In the rows, zero is written as 128.
Turns in one plane each, and the order they were made in; the first pair answered:
kasa:
171, 67, 125, 117, 153, 138, 122, 115, 113, 81  ->  150, 104, 122, 120, 133, 107, 111, 136, 90, 57
144, 122, 127, 148, 174, 89, 140, 106, 116, 71  ->  123, 153, 117, 154, 153, 73, 132, 115, 113, 75
91, 151, 130, 109, 70, 122, 107, 126, 118, 108  ->  89, 144, 124, 111, 71, 138, 114, 115, 142, 140
122, 91, 148, 129, 162, 62, 95, 152, 98, 109  ->  100, 122, 143, 132, 139, 54, 91, 156, 96, 124
Mov:
127, 112, 107, 122, 79, 154, 101, 131, 150, 138  ->  160, 81, 122, 121, 135, 168, 131, 117, 136, 118
128, 124, 121, 127, 99, 195, 147, 103, 135, 136  ->  136, 127, 125, 127, 119, 193, 160, 107, 118, 122
153, 104, 125, 107, 126, 175, 99, 117, 132, 134  ->  157, 128, 125, 110, 144, 171, 115, 117, 99, 104
Tol:
108, 177, 144, 130, 89, 108, 127, 153, 140, 137  ->  136, 148, 143, 108, 69, 164, 130, 142, 125, 116
99, 167, 145, 122, 102, 142, 148, 149, 107, 128  ->  128, 136, 139, 113, 110, 168, 149, 139, 94, 106
119, 122, 142, 131, 111, 147, 156, 136, 133, 134  ->  134, 107, 135, 130, 123, 147, 156, 129, 128, 122
guk:
149, 84, 176, 112, 155, 63, 104, 163, 132, 112  ->  122, 112, 172, 107, 112, 56, 94, 169, 146, 135
102, 124, 182, 114, 82, 134, 114, 146, 139, 148  ->  137, 67, 133, 132, 129, 134, 94, 99, 167, 134
95, 200, 125, 149, 99, 130, 135, 114, 88, 143  ->  132, 147, 74, 174, 145, 126, 108, 71, 114, 134
138, 135, 121, 120, 159, 155, 134, 109, 110, 126  ->  114, 162, 128, 113, 120, 151, 128, 127, 116, 145
dad:
117, 135, 164, 129, 159, 136, 159, 141, 138, 179  ->  115, 156, 161, 133, 164, 102, 154, 161, 108, 133
132, 115, 147, 127, 129, 139, 128, 123, 84, 112  ->  126, 112, 149, 123, 107, 130, 113, 131, 99, 117
118, 129, 120, 170, 193, 98, 121, 108, 119, 123  ->  102, 120, 122, 159, 141, 72, 80, 130, 134, 124
136, 136, 121, 96, 106, 162, 145, 101, 115, 175  ->  142, 166, 117, 107, 137, 137, 154, 111, 73, 129
Now pairs of rows:
Each pair is 2 to 4 turns apart.
133, 124, 108, 132, 112, 136, 116, 108, 148, 148  ->  133, 137, 128, 141, 164, 124, 146, 114, 128, 136
Mov Tol Tol guk
95, 162, 160, 138, 95, 123, 139, 153, 130, 168  ->  111, 123, 109, 169, 147, 87, 109, 118, 158, 161
guk kasa Tol
146, 64, 177, 99, 147, 107, 131, 166, 104, 82  ->  132, 69, 78, 127, 96, 116, 58, 111, 148, 104
kasa kasa Tol guk
119, 88, 70, 126, 85, 159, 82, 100, 135, 106  ->  98, 149, 100, 122, 83, 127, 107, 147, 82, 66
guk Mov Tol kasa
124, 148, 142, 135, 164, 174, 175, 109, 146, 162  ->  114, 164, 149, 104, 59, 156, 125, 154, 119, 115
dad Tol Tol dad
121, 141, 99, 138, 92, 86, 80, 129, 143, 95  ->  120, 123, 113, 149, 148, 124, 130, 97, 185, 179
Mov Tol dad Tol
117, 145, 91, 138, 183, 112, 175, 150, 114, 111  ->  100, 128, 60, 141, 114, 108, 117, 137, 163, 149
Mov guk Mov dad
99, 179, 119, 126, 137, 103, 117, 139, 132, 137  ->  120, 115, 138, 106, 115, 91, 90, 155, 144, 121
guk dad guk dad
86, 143, 106, 92, 21, 149, 118, 149, 127, 183  ->  145, 57, 119, 80, 71, 196, 140, 119, 142, 176
kasa kasa
137, 131, 133, 118, 178, 93, 137, 129, 105, 83  ->  113, 172, 136, 91, 93, 144, 137, 143, 102, 108
kasa Tol Tol
107, 170, 117, 121, 64, 110, 95, 145, 115, 112  ->  147, 110, 95, 112, 77, 185, 102, 99, 139, 129
Tol guk kasa dad
102, 174, 149, 90, 142, 173, 176, 131, 85, 163  ->  78, 163, 133, 92, 99, 155, 130, 129, 136, 204
Mov dad Mov
143, 82, 98, 131, 99, 178, 97, 91, 152, 151  ->  91, 158, 83, 165, 116, 108, 94, 99, 153, 167
dad Tol Mov dad
141, 109, 176, 130, 195, 71, 157, 161, 105, 104  ->  119, 79, 166, 114, 111, 133, 127, 138, 185, 203
Mov dad kasa
95, 174, 103, 142, 89, 124, 116, 113, 136, 157  ->  139, 112, 100, 129, 115, 177, 125, 90, 146, 155
kasa Tol
149, 72, 130, 100, 79, 157, 104, 127, 142, 119  ->  115, 184, 108, 117, 97, 175, 151, 115, 106, 135
dad Mov kasa kasa
105, 114, 141, 120, 100, 69, 101, 164, 167, 140  ->  127, 89, 118, 113, 80, 113, 88, 137, 177, 145
Tol guk guk guk
159, 154, 112, 148, 207, 154, 164, 92, 105, 115  ->  139, 189, 110, 149, 189, 125, 156, 109, 87, 92
kasa kasa
115, 177, 132, 118, 87, 139, 130, 132, 101, 165  ->  168, 112, 81, 132, 149, 132, 107, 92, 114, 130
guk kasa
119, 111, 177, 100, 106, 157, 132, 133, 158, 151  ->  122, 120, 97, 141, 134, 96, 81, 102, 168, 115
dad dad kasa guk
159, 79, 114, 134, 152, 164, 136, 104, 151, 137  ->  147, 91, 113, 148, 185, 102, 129, 119, 145, 116
Tol kasa
120, 169, 86, 152, 144, 94, 93, 114, 144, 133  ->  145, 145, 162, 128, 187, 119, 160, 145, 106, 114
Mov guk
